Each row is where one point has got to under a steady rotation. How many ticks took it there?
The counts run from 0 to 466.
[153 113  90 117 127 101 139 139 139  75 109 119  88 116 135 105 160 120
  69 102 155 104 130 120 151 188 136  97 107 142 117 166] | 252
[ 97 161 102 129 162  86 174 141 110 123 130 108  89 164 106 118 100 105
 155  99 159 138  97  93  95 143 162  99 128  97 130 158] | 358
[163 144  86 142 104  81 143 101 150  99 141 105 121 117 154 161 137 143
 112 153 125 123 146 117 172  66 120 122  97 139 100  93] | 155
[117 144 141 122 113 140 161 155 127 142  96 151 135 161 122 158  80 119
 181 133 115 159 102 144 166  74 114  97 108 105 173 115] | 116
[147 162 131 146  51 119 150 121 133 105  89 128 140 157 100 153  88 171
 140 102 111 165 161 145 173 123 112 109 135 125 137 105] | 457
[125 118 126 139 168 119 162  83 166 108 186 131 124 127 131 159 111 131
 131 136 154 140 131 100 133 179 182  99 102 153  70 149] | 151
[124 111 147 144  91 143 108 156 144  96  98 157 134 142 120 125 163  88
 145 153 112 111 160 168 188 104 112 150 116 184 136 161] | 222
[148 143 141 145  83 133 157  90 159 119 143  84  94 114 159 143 140 161
 110 122 143 136 148 135 184 161 132 138 116 170  91 130] | 196
[102 134 144 116 175 106 111 109 114 164 179 138 157 156 138 161  75  90
 147 121 121  85 125 113 102 130 158 118 144 152 125 124] | 133
[138 129 120 180 138 138 137 135 126  96  98 125 119 124 138 110 190  80
 125 144 167 134 100 147 163 128 123 163 103 124 131 198] | 167
[139 118  94 117 111  66 110 132 103  91 160 103 131 156 187 171 102 148
 123 115 127 121 116 110  80  99 168 115 145 127 109 125] | 344
[167  84  87 150 130 106  87  99 175 119 100 110 139 113 148 119 123 132
  75 139 173 127 135 126 124 159 143 153 103 101 112  88] | 40
[ 98 124 113 161 125 118 162 155  66  83 153 139 101 117 166 124 135 137
 108 115 142 118 125  96  97 154 158 117 137 150 134 162] | 404
[142 135 131 148 165 125 144  93 125  68  78 107 107 116 165 186 137 180
 136 117 157 123 137 108 133 141 119 157 170 104 118 109] | 301
[130 125 128 110 125  99 197  99 162 147  99  90 113 126  94 134 135 117
 111 111 157 150 106 100 172 148  90  90 100 113 134 114] | 311
[120 100 157 151 111 145 119  72 173 140 139 121 144 143 125 146 104 133
 127 119 125 154 168 131 132 209 160 146 112 156  98 120] | 237
[142 173  79 157 146  91  98 101 174 161 115 124 142 177 158 135 133 121
 119 114 123 150 109 157 134 137 136 183 122 104 105 148] | 127
[138 106  97 113 136  91 114 126 152 138 112 100  88 119 183 123 174  87
  99  97 131 111 119 158 124 162 113 150 121 139 116 152] | 82
[118 107 195 128 111 153 152 147 100  96 102  92 144 124 106 143  82 166
 126 110 165 104 122 116 141 121 127 119 167 124 175 108] | 245
[118 164 124 102  88 128  77 141 172 119 108 146  88 157 190 120  89 127
 141 112 139 136 120 150 113 135 181 145 105 104 104 128] | 42
[ 93  92  83 126 109 110 101 198 131 159 119 152 116 147 153 100  57 131
 144 130 142 157 100 128  86 125 136 145 128 128 148 114] | 230
[101 163 152  76  89  98 131 130 153 132 133  81  90 152 134 126  80 141
 136  83 126  99 142 127 128 122 145 115 157 153 109 109] | 243
[130 169 153 157 102 160 136 108 124 107 110 167  87 128 176 145  54 132
 156 128 170 120 140 119 127 134 139 118 128  91 135 120] | 1
[ 86 143 123 169 131 116 128  67 121 146 138 174 189 153  93 142  76 144
 114 124  89 123 151  98 135 132 108 128 128 159 130 102] | 219
[121 181  76 143  79  81 130 127 142 146 101 127 137 140 112  76 111 104
  84 105 133 129 130 117 145 116 102 108  85 112 150 120] | 13
[164 106 105 119 162  99 131 139 131 101 114 134 139 147 105 120 102 109
 130  96 151  85 205 107 138 160 146 108 135 145 161  77] | 247
[118 141 105 159 137 112 114 117  93 143 129 127 137 135 174 111 132 135
  96  87 124  86 134 144 115 194 113 152 159 173 152 144] | 233
[114 149 142 157  67 142 133 101 112 110 153 171 110 115 173 135 119  96
 100 156 117 126 138 111 136 103 148 106  52 149 117 136] | 409
[121 108 133 122  92 101 105 143 184 101  82 113 148 158  99 156 118 130
 161 127 116 161 106 157 169  72 107 152 152 128 104 143] | 71
[113 126 174 130 101 176 137 125 132  80 122 142 112 108 151 127 125 165
 107 135 157 152  96 127 174 171 147 118 106 150  94 171] | 451
[102 110  91 138 161 108 148 165 114  95 130 105 142 148  75  91 141 179
 111 120 148 137 144  85 171 147 134 129 150 173 131 126] | 205
[131 157 112 168 172 137 148  66 153 127 148 165 139 144 118 125 124 134
 140 138 145 128 164 105 155 190 160 136  81 142  99 129] | 407
[ 97 117 131 160 108  89 139  80 170 150 126 105 159 145  96 155  98 139
 160 162 114 168 111 115 141  78 122 148 118 122 103 103] | 370
[ 75 150 147 126 167 134 168 133  93  98  96 114 110 158 134 136 148 139
 162 105 132 181 122 107 106 164 176 151 131  93 152 109] | 103
[132 121 115 129 177  89 141  97 139  86 115 136  89 146 152 173 109 139
 161 110 126 131 172 104 116 154 142 134 161 127 107  94] | 302
[104  92 143  98 113  83 103  74 182 125 134  86 120 121 118 153  81  96
 123 116 133 104 125 107  87 110 126 123 128 129  92  95] | 284
[114  90  88 116 124  93 141 178 145 122  87 120  86 128 128 114  96 107
 128 112 162 130  75 134 116 125  89 109 161 122 133 170] | 271
[104 141 117 124 166  68 146  74 153 132 129 110 122 140 100 146  96 104
 136 133 128 106 123  94 132  61 111 116 121 121 123  85] | 114
[115  92 110 129 215 115 136  85 157 147 134 183 106 125 152 156 123  99
 137 153 128 118 110 117 123 156 115 132 111 146 101 134] | 321
